In the data rows, the value 500 means zero.
Here are some points:
array([528, 479, 555, 493, 561, 542, 377, 602, 265, 434, 534, 641, 561, 360, 479, 563])
array([429, 427, 467, 481, 577, 506, 437, 522, 508, 473, 480, 464, 446, 434, 418, 427])
array([454, 512, 537, 589, 470, 552, 382, 403, 550, 490, 384, 481, 481, 414, 421, 388])
array([512, 511, 532, 533, 398, 457, 478, 427, 423, 444, 460, 516, 440, 370, 488, 447])
array([432, 459, 436, 376, 555, 533, 498, 540, 595, 652, 469, 397, 531, 637, 569, 533])
array([487, 435, 463, 636, 550, 595, 502, 450, 623, 541, 461, 567, 542, 567, 495, 357])
array([497, 537, 430, 430, 384, 302, 645, 461, 488, 514, 617, 424, 455, 558, 513, 562])
array([531, 616, 538, 441, 389, 466, 490, 490, 428, 571, 525, 597, 590, 379, 673, 523])
array([447, 445, 564, 448, 556, 434, 407, 512, 418, 533, 475, 491, 531, 551, 408, 407])
array([488, 531, 537, 477, 490, 470, 463, 480, 581, 542, 466, 454, 525, 434, 507, 508])
array([460, 369, 505, 295, 527, 616, 609, 434, 536, 378, 463, 481, 482, 470, 585, 424])
array([506, 494, 540, 513, 388, 551, 565, 443, 494, 499, 459, 460, 544, 433, 529, 460])
array([380, 527, 478, 603, 426, 382, 549, 556, 448, 384, 548, 512, 424, 463, 370, 479])
array([543, 572, 418, 659, 629, 404, 537, 561, 379, 556, 619, 568, 416, 422, 467, 455])
array([436, 536, 521, 575, 512, 515, 379, 493, 549, 534, 533, 418, 492, 407, 490, 484])
array([522, 657, 466, 645, 496, 345, 513, 496, 389, 426, 568, 596, 585, 345, 545, 519])
array([544, 473, 411, 599, 501, 613, 474, 447, 591, 531, 549, 560, 506, 593, 399, 376])
array([504, 592, 532, 562, 490, 393, 425, 513, 265, 509, 566, 642, 465, 322, 594, 570])
array([445, 517, 418, 662, 522, 525, 607, 503, 441, 408, 620, 521, 438, 480, 415, 445])
array([534, 524, 596, 367, 398, 497, 518, 381, 474, 519, 477, 566, 473, 429, 609, 496])
array([575, 558, 736, 492, 450, 381, 553, 619, 564, 551, 469, 353, 555, 722, 686, 656])
array([472, 444, 741, 257, 644, 582, 567, 541, 546, 501, 441, 367, 690, 843, 492, 589])
array([575, 671, 527, 705, 419, 441, 461, 470, 638, 607, 581, 474, 579, 553, 580, 510])
array([678, 485, 641, 705, 500, 276, 504, 679, 380, 494, 544, 479, 327, 536, 602, 616])
array([512, 593, 427, 427, 409, 411, 457, 446, 531, 552, 521, 369, 622, 625, 568, 557])
array([412, 555, 444, 428, 462, 349, 457, 439, 391, 423, 461, 549, 432, 416, 434, 476])
array([486, 468, 473, 540, 463, 610, 485, 467, 544, 466, 484, 497, 512, 558, 448, 326])
array([485, 372, 429, 378, 519, 512, 779, 648, 643, 435, 485, 146, 437, 998, 599, 533])
array([425, 385, 324, 569, 502, 520, 496, 535, 461, 393, 555, 334, 303, 518, 430, 383])
array([562, 357, 415, 455, 610, 602, 499, 797, 606, 474, 465, 208, 410, 827, 591, 485])
array([523, 497, 483, 503, 569, 531, 473, 455, 524, 574, 465, 546, 456, 449, 495, 428])
array([672, 380, 641, 539, 512, 584, 469, 518, 601, 481, 502, 678, 434, 363, 512, 352])
array([442, 240, 478, 405, 588, 767, 529, 491, 707, 438, 301, 393, 421, 588, 388, 308])
array([445, 490, 416, 522, 569, 581, 491, 494, 559, 412, 550, 572, 585, 524, 374, 359])
array([522, 533, 388, 395, 488, 519, 492, 287, 475, 513, 454, 553, 544, 442, 562, 596])
array([357, 525, 605, 462, 484, 373, 595, 445, 434, 506, 467, 461, 624, 614, 550, 560])
array([471, 409, 517, 410, 515, 537, 473, 566, 379, 464, 428, 558, 555, 440, 432, 544])
array([623, 542, 332, 633, 500, 462, 547, 639, 541, 565, 596, 396, 453, 611, 693, 588])
array([612, 522, 393, 572, 554, 591, 512, 461, 442, 512, 537, 709, 554, 320, 462, 400])
array([582, 453, 628, 553, 633, 411, 527, 446, 459, 446, 462, 691, 430, 424, 344, 630])
array([617, 428, 653, 622, 430, 416, 355, 585, 573, 489, 439, 433, 357, 495, 487, 557])
array([484, 371, 452, 477, 493, 547, 452, 612, 563, 545, 473, 345, 444, 672, 468, 451])
array([465, 506, 336, 531, 523, 483, 372, 592, 496, 576, 529, 466, 411, 481, 473, 536])
array([609, 481, 570, 580, 615, 410, 479, 468, 305, 466, 500, 552, 485, 489, 464, 570])
array([517, 586, 617, 699, 311, 529, 503, 414, 643, 566, 504, 439, 569, 679, 611, 604])
array([331, 378, 496, 444, 493, 555, 421, 534, 500, 425, 484, 509, 356, 458, 319, 414])
array([530, 550, 595, 515, 487, 423, 589, 510, 400, 489, 563, 576, 670, 459, 587, 669])
array([532, 393, 719, 503, 586, 511, 456, 590, 469, 513, 454, 594, 541, 558, 508, 499])
array([570, 586, 477, 764, 476, 524, 396, 529, 549, 610, 553, 488, 407, 464, 450, 502])
array([641, 493, 579, 615, 462, 364, 474, 677, 439, 500, 543, 434, 387, 585, 669, 618])
array([597, 511, 506, 421, 499, 566, 570, 406, 513, 479, 480, 622, 552, 426, 545, 566])
array([437, 525, 492, 391, 425, 455, 454, 399, 420, 475, 472, 457, 560, 482, 558, 532])
array([520, 585, 429, 466, 480, 391, 415, 439, 299, 424, 503, 546, 425, 354, 495, 515])
array([647, 483, 833, 439, 577, 502, 482, 666, 544, 527, 484, 493, 506, 599, 577, 526])
array([402, 649, 387, 622, 474, 544, 510, 481, 635, 518, 617, 446, 579, 616, 552, 492])
array([361, 440, 650, 508, 441, 435, 459, 452, 461, 365, 360, 427, 421, 498, 393, 478])
array([553, 387, 669, 425, 629, 662, 391, 726, 570, 630, 442, 459, 493, 701, 481, 494])
array([519, 458, 369, 545, 478, 420, 372, 619, 439, 538, 509, 452, 415, 426, 413, 455])
array([470, 546, 420, 598, 586, 702, 508, 489, 584, 510, 458, 480, 453, 496, 470, 339])
array([473, 651, 647, 512, 424, 415, 486, 238, 529, 563, 451, 638, 668, 377, 616, 644])
array([595, 478, 366, 632, 490, 416, 449, 606, 520, 550, 546, 494, 413, 519, 558, 525])
array([565, 537, 465, 611, 487, 477, 473, 655, 619, 601, 605, 476, 461, 588, 643, 572])
array([530, 502, 559, 617, 445, 391, 376, 556, 597, 557, 449, 468, 442, 514, 626, 526])
Then 16 other points, each followed by its number:
array([479, 482, 506, 563, 503, 650, 542, 568, 665, 540, 419, 468, 445, 509, 428, 416]) 0
array([505, 626, 439, 388, 588, 453, 455, 397, 368, 486, 462, 622, 615, 406, 496, 555]) 1
array([448, 451, 560, 484, 493, 524, 427, 453, 452, 362, 480, 454, 458, 485, 404, 423]) 2
array([492, 499, 584, 735, 402, 472, 423, 463, 569, 494, 534, 466, 525, 454, 515, 436]) 3
array([566, 528, 378, 781, 524, 596, 429, 632, 618, 547, 538, 500, 295, 499, 442, 408]) 4
array([577, 500, 901, 465, 351, 411, 482, 556, 572, 455, 415, 670, 499, 504, 511, 553]) 5
array([679, 565, 541, 574, 508, 433, 504, 711, 544, 544, 625, 410, 472, 724, 738, 642]) 6
array([416, 473, 650, 634, 462, 520, 478, 493, 595, 425, 479, 416, 438, 497, 423, 446]) 7
array([524, 476, 740, 411, 416, 443, 413, 369, 444, 425, 395, 577, 537, 438, 526, 613]) 8
array([638, 588, 388, 503, 487, 584, 471, 487, 420, 503, 434, 687, 676, 405, 503, 386]) 9
array([482, 468, 469, 492, 486, 520, 417, 430, 405, 516, 479, 580, 543, 380, 500, 503]) 10
array([468, 453, 472, 544, 488, 484, 398, 471, 412, 441, 397, 524, 423, 389, 502, 382]) 11
array([558, 540, 639, 564, 411, 323, 573, 600, 556, 510, 544, 330, 542, 752, 785, 692]) 12
array([340, 518, 440, 520, 496, 535, 476, 587, 415, 471, 575, 473, 359, 403, 356, 461]) 13
array([541, 377, 384, 459, 617, 666, 434, 484, 408, 500, 381, 555, 411, 446, 400, 425]) 14
array([583, 490, 436, 708, 545, 440, 451, 722, 504, 524, 559, 420, 344, 588, 634, 595]) 15
Which two of these numbered points are nearest to each point below, looking only along the 4 directions in which the first points spread most? Their numbers follow each, nearest first.
array([536, 506, 377, 514, 492, 471, 458, 379, 381, 427, 495, 560, 510, 346, 426, 463]) > 9 10
array([431, 388, 487, 458, 508, 409, 447, 560, 438, 461, 438, 435, 460, 529, 445, 508]) > 7 2
array([456, 546, 440, 526, 494, 379, 459, 570, 380, 498, 430, 495, 406, 311, 438, 463]) > 11 13
array([406, 464, 464, 425, 483, 396, 558, 487, 387, 439, 563, 382, 430, 517, 400, 408]) > 7 2
array([506, 480, 421, 566, 546, 638, 414, 481, 676, 502, 430, 475, 459, 562, 421, 318]) > 0 7
array([499, 550, 485, 656, 512, 558, 424, 517, 489, 480, 495, 483, 411, 456, 442, 439]) > 13 3
array([619, 524, 526, 473, 523, 528, 537, 385, 472, 526, 439, 689, 633, 358, 553, 455]) > 1 10
array([501, 506, 590, 675, 521, 604, 454, 449, 632, 568, 463, 518, 466, 471, 474, 392]) > 7 2
array([563, 417, 773, 406, 578, 489, 420, 633, 535, 588, 477, 499, 665, 603, 568, 629]) > 5 8
array([464, 481, 614, 356, 370, 503, 455, 381, 517, 465, 412, 471, 558, 526, 619, 610]) > 8 1
array([544, 631, 496, 558, 359, 406, 588, 477, 562, 532, 585, 392, 576, 696, 614, 706]) > 12 6
array([421, 572, 539, 672, 419, 499, 472, 542, 449, 461, 579, 432, 458, 457, 464, 549]) > 3 7
array([480, 410, 370, 655, 561, 543, 419, 513, 508, 509, 526, 574, 324, 522, 379, 340]) > 13 4
array([422, 487, 288, 639, 516, 561, 466, 543, 457, 497, 578, 428, 321, 461, 367, 406]) > 4 13
Now 16 new points, numbered from 0 again:
array([486, 591, 684, 707, 294, 462, 380, 528, 629, 561, 542, 542, 537, 540, 571, 615]) 0
array([459, 468, 500, 480, 630, 433, 555, 555, 363, 442, 486, 530, 519, 618, 490, 504]) 1
array([470, 524, 522, 335, 409, 535, 550, 317, 538, 498, 468, 442, 596, 517, 591, 574]) 2
array([605, 540, 434, 541, 554, 554, 526, 467, 386, 478, 582, 652, 429, 341, 531, 504]) 3
array([584, 563, 543, 493, 548, 353, 424, 504, 286, 490, 466, 694, 431, 384, 470, 583]) 4
array([638, 525, 691, 594, 511, 400, 432, 634, 487, 493, 604, 496, 500, 597, 664, 606]) 5
array([612, 591, 555, 578, 567, 514, 508, 359, 451, 517, 422, 795, 687, 413, 454, 572]) 6
array([590, 512, 617, 477, 554, 664, 549, 343, 636, 584, 492, 564, 645, 381, 560, 492]) 7
array([560, 482, 450, 610, 413, 361, 510, 540, 509, 513, 551, 413, 360, 563, 506, 544]) 8
array([556, 458, 671, 521, 438, 579, 508, 428, 497, 430, 482, 671, 570, 473, 479, 481]) 9
array([526, 464, 341, 463, 465, 390, 676, 522, 438, 562, 547, 396, 513, 670, 452, 417]) 10
array([639, 435, 762, 568, 519, 528, 640, 490, 680, 480, 454, 649, 588, 424, 609, 470]) 11
array([472, 428, 521, 508, 544, 450, 423, 574, 544, 540, 551, 432, 482, 543, 566, 576]) 12
array([511, 462, 478, 511, 520, 513, 494, 409, 535, 548, 544, 479, 534, 417, 503, 391]) 13
array([404, 474, 366, 299, 469, 632, 517, 459, 427, 515, 480, 523, 616, 504, 513, 487]) 14
array([519, 550, 332, 480, 569, 422, 549, 505, 364, 461, 580, 521, 556, 578, 465, 520]) 15
Which two of these numbered points are nearest to each point below, looking only along the 4 directions in which the first points spread most? Their numbers follow each, nearest first.
array([640, 530, 441, 598, 529, 368, 701, 607, 451, 649, 582, 427, 437, 590, 538, 483]) > 8 12
array([641, 559, 371, 521, 489, 406, 582, 640, 443, 514, 640, 321, 461, 609, 638, 518]) > 8 12
array([551, 585, 430, 457, 539, 508, 508, 258, 389, 512, 446, 702, 598, 332, 466, 593]) > 6 7
array([446, 638, 764, 627, 264, 253, 651, 410, 517, 426, 590, 400, 496, 500, 490, 648]) > 0 5
array([499, 388, 575, 434, 606, 567, 477, 536, 527, 535, 507, 488, 497, 464, 519, 390]) > 1 13
array([482, 517, 449, 369, 653, 400, 535, 476, 426, 494, 495, 609, 531, 466, 398, 564]) > 9 13
array([545, 550, 711, 516, 533, 479, 392, 505, 386, 511, 513, 594, 586, 372, 502, 570]) > 4 9
array([517, 620, 632, 389, 320, 422, 513, 457, 439, 526, 515, 575, 577, 357, 683, 568]) > 6 11
array([396, 607, 390, 290, 426, 512, 508, 319, 585, 552, 537, 399, 705, 597, 631, 528]) > 2 14
array([542, 436, 578, 413, 534, 570, 455, 558, 390, 417, 429, 611, 553, 431, 391, 546]) > 9 11
array([502, 511, 535, 412, 459, 444, 534, 429, 412, 490, 478, 556, 671, 517, 571, 631]) > 11 7
array([598, 470, 449, 376, 545, 545, 460, 596, 451, 549, 538, 706, 677, 448, 529, 396]) > 9 13
array([499, 559, 532, 695, 447, 460, 531, 688, 588, 559, 551, 399, 291, 654, 620, 628]) > 8 12
array([590, 507, 498, 633, 424, 327, 429, 620, 568, 529, 536, 416, 363, 593, 642, 592]) > 8 5
